One turn moves every row onto another: examples first, then more rows asked:
J459: [-42 -35 -23 -66 -49 -33  23   7  54  15  20 -10  -9   7  18  25]
J49: [-51 -24  28  47 -34 -48  25   8  35  16 -22  12  -5  -2  40  34]
J693: [ -6 -54  -9  37 -18 -17  21  14  13 -12  -6   1   5   0  40  21]
J850: [-57 -27   4  52 -35 -32  29  23  22  -3  -2  21  -7  -8  20  47]
J814: [-39  24  -7 -62 -17 -33  29   5  36  13  -6  -1 -16  13  -7  31]
J114: [-29 -60  26  18 -28 -27  20  11  -3  10 -22   1  -2 -14  49  24]
J192: [-14  18  -6 -52 -31 -33  14 -10  37  22 -13  -5 -27  20 -18  26]
J126: [ -2 -36  13  35  -8 -29  19   1  18   1 -27  -4   6   5  48  13]
J652: [-31 -64  14  20 -29 -19  23  18  -9   0 -13   6  -3 -17  41  31]
J228: [-43 -18 -35 -43 -57 -39  20  13  48   0  23  13 -27  24 -13  25]
J455: [-37 -19  -3 -68 -41 -43  21  -4  60  28   1 -14  -9  13  26  17]
J602: [ -5 -23  -1  39  -1 -16  24  12   3 -14 -20   6   2   2  26  25]
J305: [-30 -32  20  23 -12 -17  27  19 -21  -3 -25  12  -6 -14  25  35]
J668: [-52  -8  26  49 -25 -44  27  11  26  10 -24  17  -8  -2  27  39]
J165: [-45 -22 -34 -62 -42 -22  28  17  40   1  26  -1 -13   5  -2  36]
J564: [-13  -2   1 -56 -43 -41   9 -17  51  32 -13 -13 -23  22   2  17]
J878: [-43   8 -27 -60 -25 -22  31  16  31   0  13   3 -16   8 -14  38]
J441: [-22 -18 -37 -49 -50 -18  15   7  34   5  19  -1 -26  11 -23  36]
J986: [-15 -30 -11 -57 -58 -38   7 -12  56  29   3 -15 -21  17   8  18]
J541: [ -7 -39 -10  39  -9 -13  23  16   4 -18  -8   6   3   0  29  26]
J958: [-19  10 -24 -49 -35 -21  17   2  29   8   3   2 -29  16 -30  35]
J649: [-55 -10  14  51 -26 -35  30  19  20   1 -15  22  -9  -5  18  45]
J883: [-40 -29 -24 -47 -64 -49  16   4  62  11  18   6 -24  26   5  16]
J865: [ -2 -21  11  37   0 -24  22   5   9  -4 -29   1   3   5  36  18]
J631: [-35  11  -1 -48 -43 -57  17  -6  56  21  -9   6 -27  33   0  11]
J315: [ -4 -54   3  34 -18 -25  18   6  20  -3 -15  -4   7   2  50  15]
J120: [-53 -41  19  47 -44 -44  23  12  38  13 -10  11  -4  -5  42  35]
J978: [-26 -43  34  18 -18 -29  21   7  -6  12 -33   2  -3 -11  46  23]
J326: [-27 -29  32  21 -11 -25  25  11 -15   6 -35   8  -6 -11  34  29]
J16: [-42   7 -28 -42 -43 -39  22  12  40  -2  12  17 -30  26 -24  27]
J89: [-20 -37 -30 -54 -61 -26  10   0  48  15  19  -9 -22  12  -4  27]
J253: [-32 -49  11  23 -21 -14  26  22 -18  -6 -14  11  -5 -17  28  36]
J21: [-36 -15  -8 -50 -56 -58  14  -5  65  22   2   2 -25  31  11   9]
J372: [-37  21 -12 -44 -36 -49  21   2  44   9  -4  14 -30  31 -17  20]
J4: [-56 -43   7  49 -44 -37  26  20  31   3  -1  16  -5  -8  33  42]
J642: [-35  11   4 -66 -25 -43  24  -5  50  27 -12 -10 -12  16  14  20]

J114 moves to J978
J126 moves to J865
Now these:
J228 moves to J883
J814 moves to J878
J958 moves to J441
J49 moves to J668

One turn moves every row onto another: examples first, then more rows asked:
J577: [  3  35  21   8  14 -26 -16  24  14  15 -40  -1   9 -19 -16 -39  -9  51
 -14  27  -5 -17   4 -11 -43]
J214: [ -8   5   1   9  10 -14 -25 -22  -4  -2 -39  18   7 -46   6 -11  27 -14
   4 -53 -10  15   5 -21   3]
J466: [ -3   3  11  -8   3   8  20 -11  21  -5  -5  18  -7  35 -32 -22  53 -26
  19 -10   4  -8 -13 -10 -31]
J470: [-11   5   0  11  19 -21 -35 -24  -9  -6 -39  19  13 -41   5  -4  19 -13
   8 -44 -12  11   3 -29   7]
J423: [ -8  17   2 -14  19   5  12  -1  16 -15   8  20  11  41 -41 -34  42 -27
  18  -9   3  -2   3 -11 -22]
J130: [ 14  -6  27  13 -33   2 -10   0 -14  -9 -18 -11  -5  -9  10 -33  -2  19
  11 -59 -42 -28  35 -13 -23]
J320: [-16  -1  16   2 -18 -28  48   9  12 -30 -16  19  10  -9 -24 -35 -37   7
  15   1   9  -7   7  34 -21]
J322: [-14  20 -20  29  12 -23  14   0 -18   6 -25  53  31  25 -31 -10  -9  23
  16   3  17   2  29  45 -30]
J171: [-18  -3  -4 -14  23 -16  -3  -6  32  28 -10  29  18  20   5  19   8 -31
  23  -2 -28  -2  53  -9 -46]
J775: [  6  33  20  21  13 -22  -2  24  21   8 -55  -3   2 -19  -9 -44  -3  36
  -2  32 -16 -25   3  -8 -49]
J537: [-21  -9  10 -24  23  -8   4   9  37  12 -12  26  15   7  23  19  10 -28
  15  -4 -13  -9  41  -2 -52]
J371: [-33  -7   7 -11 -13 -35  45  11 -13 -13 -16  48  16   7 -26 -30 -33  -3
  30   9 -10  -1   2  32   5]
J269: [-20  -7  -2  15 -21 -47  33 -21 -10   7 -24  39   7  18 -46 -18 -34   0
  38  15 -24  -3   7  17  -1]
J467: [ -3  -1   6  28 -26 -39  35 -24  16 -11 -23  11   1   2 -45 -22 -39  10
  24   7  -5  -8  13  18 -28]
J582: [ -7  -1  17  -6  15  -3   4 -16  13 -13  -9  19  -4  39 -29  -3  40 -20
  26   8   3 -20 -25 -23 -26]
J755: [ 18  -8  28  11 -20 -21 -18  -1 -27   4 -23  -3 -10  11   5  -9  -7  21
  19 -32 -61 -39  17 -39 -10]
J713: [-14  21  23 -13   9 -11  20  53   1  14 -53  28   3 -21  13 -54  15  23
  -2  24 -19 -15 -10  12 -28]
J924: [-13  11  -6  34  13 -27   7  -5 -15  -3 -33  47  25  19 -21   7 -15  31
  18  14  23 -11  12  37 -36]
J70: [-13  13  -6   6  24 -19 -35 -18 -12  -8 -31  23  22 -38   0 -15  17 -15
   7 -46 -14  17  14 -26  12]
J161: [-25  -9   2 -26  21 -11   6   7  28  26 -11  37  17  16  17  17  14 -34
  21  -6 -25  -2  45  -2 -42]
J385: [  3  39  -6  27  12 -33 -10   6   2  42 -54  16   6   7 -35 -46   2  24
  14  35 -48 -11  18 -15 -28]
J994: [ -3   1  23 -11 -15   4 -10  26 -29 -21  -5   7  17  -4  16 -47  -7  12
  10 -57 -41 -22  39  -6  -3]
J285: [  7   7  20 -20 -13  -5   0  38 -28  -9  -2   7  10   6  11 -49  -2  11
   5 -54 -53 -20  38 -15  -1]
J278: [-17  16  29 -23   6 -17   6  47  -7  25 -45  31   3 -22   8 -40  11  39
 -10  23  -8 -11 -18   6 -24]
J122: [-18  27  -3  -7   9 -23  12  35 -18  48 -52  47   8   6 -13 -57  19  11
  14  27 -50  -1   5   4  -8]
J562: [-11  -6  19  -7  -9 -11 -26  13 -49  -8 -12  22  18  11  10 -26 -12  10
  28 -39 -60 -27  29 -22  14]
J818: [-11  12  -7   4  15 -14 -25 -15  -7  -4 -32  21  16 -42   3 -22  25 -17
   3 -56 -12  21  15 -19   8]
J380: [-16  21   2 -15  -3 -25   6  28 -21  64 -45  47   3   1 -18 -47  22  26
   3  18 -39   6   0   3 -10]
J68: [-13   9 -14  23  -3 -14  30   3 -15  13 -31  56  18  17 -19 -12   6  21
  13  -7  19   4  19  56 -34]
J790: [  6 -13  22  17 -26 -13 -26 -15 -34   4 -25   5  -3   8   4 -13  -6  17
  28 -40 -60 -33  25 -28  -6]
J721: [-13   1   0  29  -1 -18  23  -1 -13   4 -39  50  12  11 -10   6   1  29
  14   5  26  -9   3  48 -40]
J476: [  2   3  17  -9  -2 -21 -21  21 -43  -2  -8  14  14  21   2 -25 -14  12
  20 -32 -66 -29  29 -35  10]
J682: [ 21  -4  30   0 -31  -4   4  15 -13  -3 -17 -11 -13  -3  13 -32   5  19
   3 -55 -47 -29  26 -19 -22]
J52: [-12  13   8 -11  31  -5  -4  -6   8 -23   4  22  16  45 -38 -16  30 -23
  25   9   2 -14 -10 -25 -17]
J879: [-14  -3   5 -12  25 -13  -4  -3  41  14 -11  18  17  12  11  21   3 -24
  17  -1 -16  -9  50 -11 -55]
J43: [  4  40  -6  15   5 -33 -16   5   0  54 -40  15   8   3 -43 -46   3  37
   0  22 -35   1  22 -13 -29]

J818 moves to J70
J122 moves to J385
Now these:
J380 moves to J43
J476 moves to J755
J371 moves to J269
J721 moves to J68
J423 moves to J52
J171 moves to J879
J130 moves to J994

